(in the rows, 128 means zero)
Turns in one plane each, and the order they were made in; the first pair answered
H (before -> after):
[157 157 120 119 124 127 140 140 138 129 143 111 117 109 112 127  98 140
 139 142 154 139 137 132 101 140 152 125 127 139] -> [152 136 112 118 125 132 142 136 129 122 147 112 123  89 126 124 109 125
 124 136 145 159 157 140 108 131 138 115 120 143]
[150 157 103  84 137  83 124  62 117  68  85 102 105 118 136 151  64 105
  88 156  81  84  80 161 197 106 122  99 128 165] -> [177 161 130 122  96 122 123 163 157 114 104 123  88 121  80 147  79 157
 146 172  94  48  54 115 149  87 199 108 127 178]
[137 143 133 118 128  92 131 117 121 119  90  92 106 143 139 130  83 121
 115 139 128 124 125 131 153 126 122 116 139 120] -> [149 132 141 144 108 118 131 171 138 141 108 105 100 131 116 125  99 143
 141 145 127 119 119 111 129 115 157 116 133 130]
[116 101 143 135 117 139 184  89  88 140 114 152 164 121 123 146 131 158
 147 147 135 128 111 132 157 177 112 178 124 138] -> [119 100 146 143 109 146 180 106  96 149 122 157 161 119 114 144 132 168
 158 150 140 125 105 124 148 172 126 178 121 139]
X (before -> after):
[115 174 146 103 138  65 123  67  97 134  97  86 143 166 182  94  89  76
  91 112 161 111 138 166 112 172 100 132 132  94] -> [160 168 172 142  89  91 137 151 158 152  86  67  98 172 132  75  64 105
 156 126 153  94 109 150 116 121 179  96 117 108]
[139 119 109 101 118 135 131 111 135 111 138 120 115 148 126 133 116  96
 133 123 109 150 140 123 148 112 117 143 127 132] -> [145 140 118 115 141 117 122 119 118 146 152 117 135 145 145 124 128 107
 139 130 139 129 152 127  99 142 108 148 139 117]
[117 147 126 120 119 150 103 158 133 176 155 176 145 133 124 129 161 148
 133 126 137 105 123  94  96 156 137 164 157 119] -> [121 121 113 110  89 175 112 158 154 140 136 179 118 138  98 139 148 140
 133 123 103 125 104  90 143 117 156 157 141 138]
[149 160 143 114 116 105 123 111 163 108  82  96  87 175  99 130  61 125
 151 137 117 108  88 123 191  95 159 107 130 126] -> [113 174 126  88 167  79 107  48 111 107  97 106 132 165 147 137  89 105
 102 129 136 113 117 141 165 152  93 135 148 106]
W (before -> after):
[108  94 156 160  84  77 118 160 143 145 158 128 125  95 184 143 133  97
 118 113 131 146 195 132 142 107 105  78 120 120] -> [114  94 161 171  72  91 116 184 153 158 165 141 119  97 166 143 141 114
 133 118 132 138 185 116 129 102 129  85 120 126]
[202 156 165 141 152 140  87 148 104 154 152 134 156  93 167 138 150 118
 132 128 121 131 158 105  47 110 114 115 144 165] -> [198 154 161 133 159 136  84 133  94 146 149 131 162  90 175 139 152 112
 118 124 122 135 163 110  53 114  99 117 143 162]
[131  62 106 135  78 196 150 179 141 105 166 165 116  89 102 133 181 117
  96 109  85 157 142 109 151  76 165 128  99 164] -> [116  65  93 112 113 163 153 110 111  78 149 141 129  87 145 130 164  82
  59 100  83 179 164 148 176  92 110 115  99 151]
F (before -> after):
[ 93  93  98  89 124 157 124  99 124  93 130 153 122 103 132 134 152 107
  84 103 102 169 134 110 176 110 119 148 110 128] -> [107 116 118  87 103 154 121 114 151  98 109 146  96 136  92 139 125 129
 116 113 103 140  94  92 185 103 162 157 118 128]
[113 188 141 106 115 105 119 106 140 108 112 129  93 163 106 146  40 136
 146 113 138  97 108 122 156 116 147 115 119 154] -> [100 178 126 108 150  85 119  76 106 108 124 117 122 135 161 135  54 108
 110 103 146 120 154 155 144 137  93  99 119 144]
[128  79 115 134 123 146 123 123 119 150 207 148 148  91 142 122 197 103
  56 110 110 143 141 132 104 150 127 159 122 137] -> [144  99 133 132  88 161 124 154 159 153 189 155 113 126  80 135 175 136
  98 123 103 114  87  94 120 129 191 174 125 144]
[111 145 114 131 119 150 119 141 108 140 140 163 147 105 149 123 161 124
 120 130 145 148 149 104  92 138 109 141 130 134] -> [117 150 119 130 100 161 118 160 128 139 133 167 135 123 120 130 152 137
 141 137 143 134 126  88 102 128 140 150 126 140]
Then:
Each pair is two turns apart.
[171 130 130 220 168 114 128 137  97 149 181 120 179  60 197 133 140 118
 154 125 126 120 214 161 122 161 100 101 105 116] -> [186 117 139 233 122 153 131 196 134 158 187 141 156  65 148 136 146 149
 188 131 113 114 187 128 120 133 157 108  98 133]
W then F
[128 163 136 116 116 140 120 141 124 133 109 136 120 156  82 142 116 166
 165 122 127  82  89  81 131 190 155 201 174 129] -> [ 96 134 109  96 149 132 120  82  80 105 116 141 154 126 131 146 144 124
 106 103 115 122 132 109 145 203  83 203 169 129]
W then F
[132 139 144 103 154  91 114  72  86 121 120 138 125 142 162 113  97  71
  97 102  98 135 168 163 183 174  75  93 147 112] -> [178 123 173 176 131 115 126 183 116 178 148 122 113 115 155  75 103 101
 155 117 118 125 186 155 121 147 126  47 129 119]
X then H
[133 131 105 109 142 133 142  94 122 123 112  87 153 138 151 152 101 102
  96 122 134 140 121 142 131 140  99 134 118 121] -> [135 107 105 109 108 172 149 130 146 114 120 115 137 137 109 165 115 118
 110 123 111 145 100 111 144 112 137 149 107 142]
F then F
[148 141 145 148 138 128 128 168 129 146 121 149 106 158 114 154 111 158
 165 135 114 128  77 103 116 133 115 149 157 108] -> [156 113 143 157 123 145 134 186 137 135 122 142  99 140 115 147 112 150
 165 131  98 149  86 108 132 107 117 130 143 119]
H then F
[158 105 142 153 101 154 148 168 149 139 145 114 148 107 106 124 121 119
 131 147 131 124 159 124 172 115 170 105 122 149] -> [135 120 128 112 126 125 143  89 126 103 123 113 155 124 125 140 106  94
  92 138 124 131 155 140 208 135 126 122 132 141]
F then X
[125 156 141 100 111 128 138 116 124  90 113  87 132 118 124 119 107 117
 137 140 118 140  95 166 144 137  84 144 117 137] -> [130 125 138 123  93 156 143 164 133 103 132 100 133  95 115 114 130 121
 146 138 108 156 107 155 128 115 103 133 102 151]
H then H
[138 103 131 121  91 166 142 146 158  79 111 169 109 145  82 146 123 125
 146 112  71 132  81  85 181  84 167 133 126 142] -> [129 127 131  94 114 134 138  89 144  63  89 154 111 166  95 154 102 113
 129 109  75 124  78  98 202 105 141 142 141 129]
H then H
[133 114 126 134 117 145 120 165 132 137 153 135 112 141 108 127 137 154
 136 143 118 118 126 121 111 115 141 133 123 114] -> [122 119 118 105 117 139 119 126 130 109 134 137 106 161 101 142 124 145
 123 139 108 117 108 123 142 117 134 148 128 113]
X then F
[170 159 158 175 153  88 121 138  88 190 159 103 128 131 143  98 117 124
 157 149 160 112 153 144 126 143 123 101 103 121] -> [158 104 142 180 120 145 129 180 101 177 183 146 129 103 115 114 159 132
 152 141 127 143 158 114 133 109 147 117  84 149]
F then F
[136 113 131 128 103 141 139 130 158 109 116 123 102 132 106 135 105 128
 141 131 101 142 113 133 166  93 144 116 113 135] -> [129 151 133 114 149  95 128  84 123 122 113 106 126 140 147 132  97 119
 122 132 129 128 129 155 144 140 101 118 134 108]
F then X
[125 117 132 123  98 154 158 104 137  91 136 130 126 120 105 150 132  82
 103 119 101 171 151 149 160 154 111 148  95 169] -> [141 164 155 118 100 119 154  94 152 100 107 104 104 162  91 146  88  97
 128 136 121 133 124 149 162 167 131 143 112 151]
F then F
[166  89 138 117 185 118 138 164 127 109 160 142 139  98 175  48 125 156
 115 148 151 159 121 139  85 170 108 129  95  79] -> [148  89 123  83 189 110 136 115 119  76 145 145 137 114 175  68 115 139
  88 143 136 167 112 144 127 171  86 145 102  79]
F then H
[ 93 117 118 122 161 125 132  67  91 135 143 126 145  94 170 108 149 121
  74 103 131 149 170 157 128 115  72 129 139 139] -> [ 92 153 130 120 170 112 122  67  86 159 149 137 155 115 158 115 152 143
  85 109 155 114 152 139  99 146  85 156 161 127]
H then F
[142 173 162 109 111 134 149 166 153 118 112 101 103 144 119 108  80 150
 141 160 115 104 101 122 156 130 176 140 138  94] -> [130 193 161 108 146 111 136 142 121 138 129 104 134 138 152 105  98 149
 122 160 144  93 122 132 115 173 142 152 157  75]
X then X
[147 118 119  74 121 122 120 137 123 102 131 120 133 141  94 105 131 162
 157 107 123 125 139  83 121 125 146 115  90 128] -> [147 125 115  74 145  97 117 112 102 104 129 105 147 135 124  95 128 149
 144 107 136 127 158 109 112 143 117 108  90 118]
F then F
[148 140 121 134 120 115 107 123 109 147 136 122 154 121 120 150 130 143
  91 117 141 138 125 132 102 148 127 125 134 113] -> [152 123 120 140 101 137 111 146 127 140 138 132 141 117 104 151 133 144
 102 117 126 145 116 123 110 123 150 122 124 127]
F then X
